Each row is where one point has got to under a steady rotation. How many steps took it there?
The counts run from 0 to 623.
[107 112 138 105 115 147 100 110 156 104 159 123 137 152  78 144 131 155
 151 150 103 127  98 131  90 115 150 154 105 118 165 103 156 115 139 139
 162  85 128 130  94 129 179 127 130 150  84 145 121  55 135 156 152] => 528
[100 127 126 120 117 111  51 133 118 128 142 134 130 191  99 101 110 157
 135 121 108 139 118  86 103 111 121 126  88 128 139 123 143 153 151 140
 181 100 129 136 116 116 164 125 119 144  78 130 151  61 165 160 142] => 57
[119 101 117 123 117 118  72 107 157 113 137 111 145 158  84  93  85 185
  86 110  92 141 138 128 110 110 137 127 122  93 150 118 155 133 175 156
 159 114 150 161 148  98 171 143 123 153 131 134 127 112 167 149 136] => 496
[118 110 160 134 138 139  95 122 147 144 145 133 116 152  99 143 129 163
 165 111  61 133 102 119  86  82 164 180 103 133 152 121 159 115 162 131
 164 100 137 114 135 135 136 161 134 170  94 122  86  92 140 166 144] => 440
[148  83 126 142 129 122  69 136 117 161 120 123 149 148  97 102  91 174
 113 101  62 143 141 112 110 101 110 132 125 125 130 146 142 145 171 142
 194 129 159 129 165 118 163 154 112 168 110 147 114  99 121 135 149] => 30
[ 89 105 161 130 118 118  90 133 162 138 168 115 118 187  66 132 129 133
 131  96 103 148 115 113  83  98 125 163 134 138 149 112 155 104 166 110
 149 115 106 109 112 129 150 173 151 166 117 137 115 106 179 156 136] => 346
[116  97  99  85 119 143  92 140 161 115 118 126 126 137  86 111 127 171
 121 119  92 133 115 134  90  88 114 170 143 106 118 100 189 117 138 146
 165 140 126 122 168  98 147 147 159 172 127 116 119  95 186 149 140] => 219
[103 123 121 122 139 118  56 143 115 141 117 128 133 172 104 115 119 159
 158 114  90 135 116  93 114  89 123 144  86 104 148 137 164 133 143 153
 159 136 133 145 135 127 141 118 150 176  74 129 107  59 132 177 146] => 506
[143  98  95 112 134 153 101 101 150 115 119 129 150 128  78 132 155 173
 111 143  73 137 129 153 102 118 118 149 135 101 139 109 180 143 154 141
 178 121 137 124 162 115 169 135 131 135 100 133  97  73 160 162 153] => 310
[142 109 130 118  95 142  85 147 136 134 130  83 129 175  86 127 126 128
 140  94  83  87 118 100  71  87 109 128 139 135 137 114 139 127 150 122
 156 128 115 152 112 122 149 150 155 172  77 119 146  80 140 162 174] => 281
[137 106 123 106  91 162  96 140 157 111 134 102 145 163  85 127 131 143
 126 125  87  83 113 119  71 101 116 140 137 127 145 113 144 119 139 152
 157 120 132 162  94 125 177 133 160 164  76 127 140  69 134 161 158] => 283
[123 132 166 153 121 123  67 138 144 134 139 131 112 179  94 110 133 144
 114 114  85 143 135  91 110  79 109 164 112 142 156 105 164 137 145 118
 169 105 128 107  80 127 173 167 137 153 116 126 106  95 168 153 143] => 341
[107 122 129 117 124 122  76 125 147  96 114 112 132 193  90 125 101 170
 130 137  90 145 106 112  89  93 130 140  82 107 134 111 174 130 144 169
 171 155 147 164 128 127 153  97 148 162  88 116 112  93 133 150 136] => 151
[141 112 125 123 115 137  79 162 131 140 105 142 130 153 106 108 127 155
 102 129  86 147 149  89 126  91  76 151 136 137 134 125 174 149 160 130
 162 134 125 102 131 111 186 167 142 157 106 139 121  62 159 150 165] => 579
[ 88 110 139 125 112 134  62 117 151 120 144 155 133 163  90  99 114 169
  82 127 105 159 135 109 124 116 115 160 116 120 147 125 163 129 158 158
 179  96 146 117 107 110 184 151 146 143 135 154 135  87 181 140 119] => 231
[116  95 168 135 145 131  69 133 134 156 136 114 135 146  91 143  92 154
 151  96  82 129 112 107 105  77 137 141 100 113 149 122 143 117 128 133
 171 131 141 146 123 121 144 141 135 195  98 152  95  89  90 142 174] => 267
[152 104 142 116  86 162  83 134 148 120 123 138 122 140 116 108 109 164
 114 118  57 116 142  90  95  90 128 162 101 149 112 117 134 133 164 151
 178  95 160 118 126  86 169 176 131 158 105 130 149  98 135 135 157] => 560
[109 109 153 129 149 108  70 138 154 134 155 110 138 148  83 109  95 175
 123 106 103 133 125 124 126  79 138 123 131  94 165  91 173 130 112 114
 162 128 121 156 124 107 166 146 117 183 125 124  92  94 154 152 159] => 160
[105  83 133  87 106 170  98 149 168 121 125 157 134 126  90 129 120 156
 115 119  95 134 128 111 106 103 111 163 125 131 109 113 161 102 136 147
 160 125 125 115 146  73 175 170 160 171 105 161 145  74 133 135 158] => 113
[ 78  88 165 100 125 133 117 134 185 115 153 144 121 170  77 154 107 149
 134 130 104 151  98 124  84 103 143 144 124 139 129 108 166  96 150 131
 152 130 107 125 132 108 166 153 152 168  92 147 119  87 150 141 146] => 351
[123 106 115 129 107 114  74 132 131 141 138 117 135 178  67 113 124 143
  97 106  96 168 148  98 103 111  90 157 126 125 149 141 153 135 190 128
 149 115 121  97 124 116 176 164 137 150 116 158 135  87 165 155 137] => 585
[129 103 141 127 113 141 102  97 146 118 155 113 129 160  82 146 126 157
 158 131  69 123  95 132  60 104 164 163  91 131 142 109 136 121 164 140
 187  90 151 121 115 136 144 133 120 152  91 131 117  96 129 150 141] => 84
[ 98  81 170 112 129 146  89 152 145 149 126 147 117 148  87 157 121 133
 140 117 101 139 113 107 101  86 105 148 127 145 117 114 160 109 113 117
 182 140 108 106 124 111 157 160 156 179  96 160 115  76 123 127 179] => 2
[147  88 139 121 116 169 104  89 159 122 128 105 129 145  79 157 149 145
 115 132  63 103 106 147  65  99 130 163 131 123 138 105 159 124 140 141
 192 113 145 131 118 144 154 138 156 153 113 128 101 103 137 147 163] => 548
[ 97 114 129 109 130 125  74 122 153 102 121 110 132 179  81 129 100 167
 130 137 104 144 102 116  90  94 134 140  86  94 136 105 178 129 127 165
 168 152 143 166 125 119 155  97 151 172 103 123 109  98 132 143 143] => 152
[110  82 161 123 111 150  83  74 145 137 121 108 114 157  82 163 138 129
 105 124  91 113 108 118  73  97 133 126 121 119 117  96 148 134 126 123
 213 109 121 135 123 121 150 138 151 149 122 139 135 109 148 128 179] => 543
[115 101 167 113 123 133 109 158 145 131 140 143 119 172  90 152 101 147
 160 134  93 161 105 103  91  90 129 153 104 155 129 117 159 114 157 123
 163 129 113 100 121 120 173 154 126 168  78 152 124  68 115 136 163] => 354
[126  92  94 107 111 156  75  97 116 126 114 120 140 159  85 127 148 146
 111 142  90 117 117 128  85 128 101 137 124 120 131 128 151 149 148 157
 211 109 141 131 131 141 162 114 159 133 102 145 140  64 155 145 157] => 303
[145 112 121 137 127 130  80 123 130 140 111 120 138 151  88 129 117 164
 109 128  81 175 137 104 129  95 101 160 115 106 167 137 173 145 185 150
 144 124 131 107 137 125 178 148 134 157 110 154  94  67 125 156 163] => 136
[139 117 146 136 143 122 101 117 150 117 139 135 131 156  89 146 144 167
 130 150  80 140 127 124 113 105 140 118 115 131 148  91 178 153 135 114
 176 112 116 125 126 126 189 145 101 129  72 128  95  68 157 167 166] => 71
[131  86 166 115 127 161  92 115 158 120 123 146 119 128 118 143 114 175
 132 141  68 113 108 123  96  84 154 138 107 140 114  91 166 132 111 140
 205 116 148 144 138 108 158 144 126 161 102 121 109  98 132 127 173] => 92
[113  83 107 117 104 147  64 102 145 125 122 120 138 151  77 109 137 153
  96 106  77 116 135 125  82 103 102 165 114 106 102 112 153 126 130 154
 200 123 157 133 142 100 144 143 161 155 138 134 135 125 164 129 132] => 212
[113  99  96  95 125 152  68 138 138 121 124 115 150 133  84 102 116 169
 114 123 103 108 118 128 112 103 102 142 147  87 147 107 171 125 114 152
 168 136 135 155 131 111 163 115 159 178 117 135 122  59 149 148 152] => 397
[ 91  96 135 112 158 121  87 110 148 135 152 124 137 152  60 143 140 160
 136 133 107 141 106 150 106 109 132 125 136  95 154  96 185 131 115 114
 184 126 102 131 137 130 164 128 128 153 102 147  91  69 161 158 157] => 67
[115  94 126 101 132 136  82 157 141 148 108 147 123 137  97 117 126 159
 104 114  95 146 133 103 130  90  88 147 155 118 121 118 184 127 133 127
 161 146 104 111 157  94 169 168 156 172 122 143 118  73 161 146 165] => 577
[135  95 125 111 100 155  80 156 132 125 129 152 143 145  93 103 110 158
 110 129  80 141 147  99 104 107  88 166 117 150 114 128 142 127 147 145
 188 119 155  96 112 108 195 156 130 156 105 162 146  72 131 123 137] => 117
[127  93 107 109 106 134  75 137 144 114 123 117 149 171 102  94  96 166
 110 116  77 104 127 118  76 109 120 117 115 134 107 124 145 133 151 165
 192 134 149 171 148 108 157 127 141 154  87 116 152  99 147 145 136] => 389
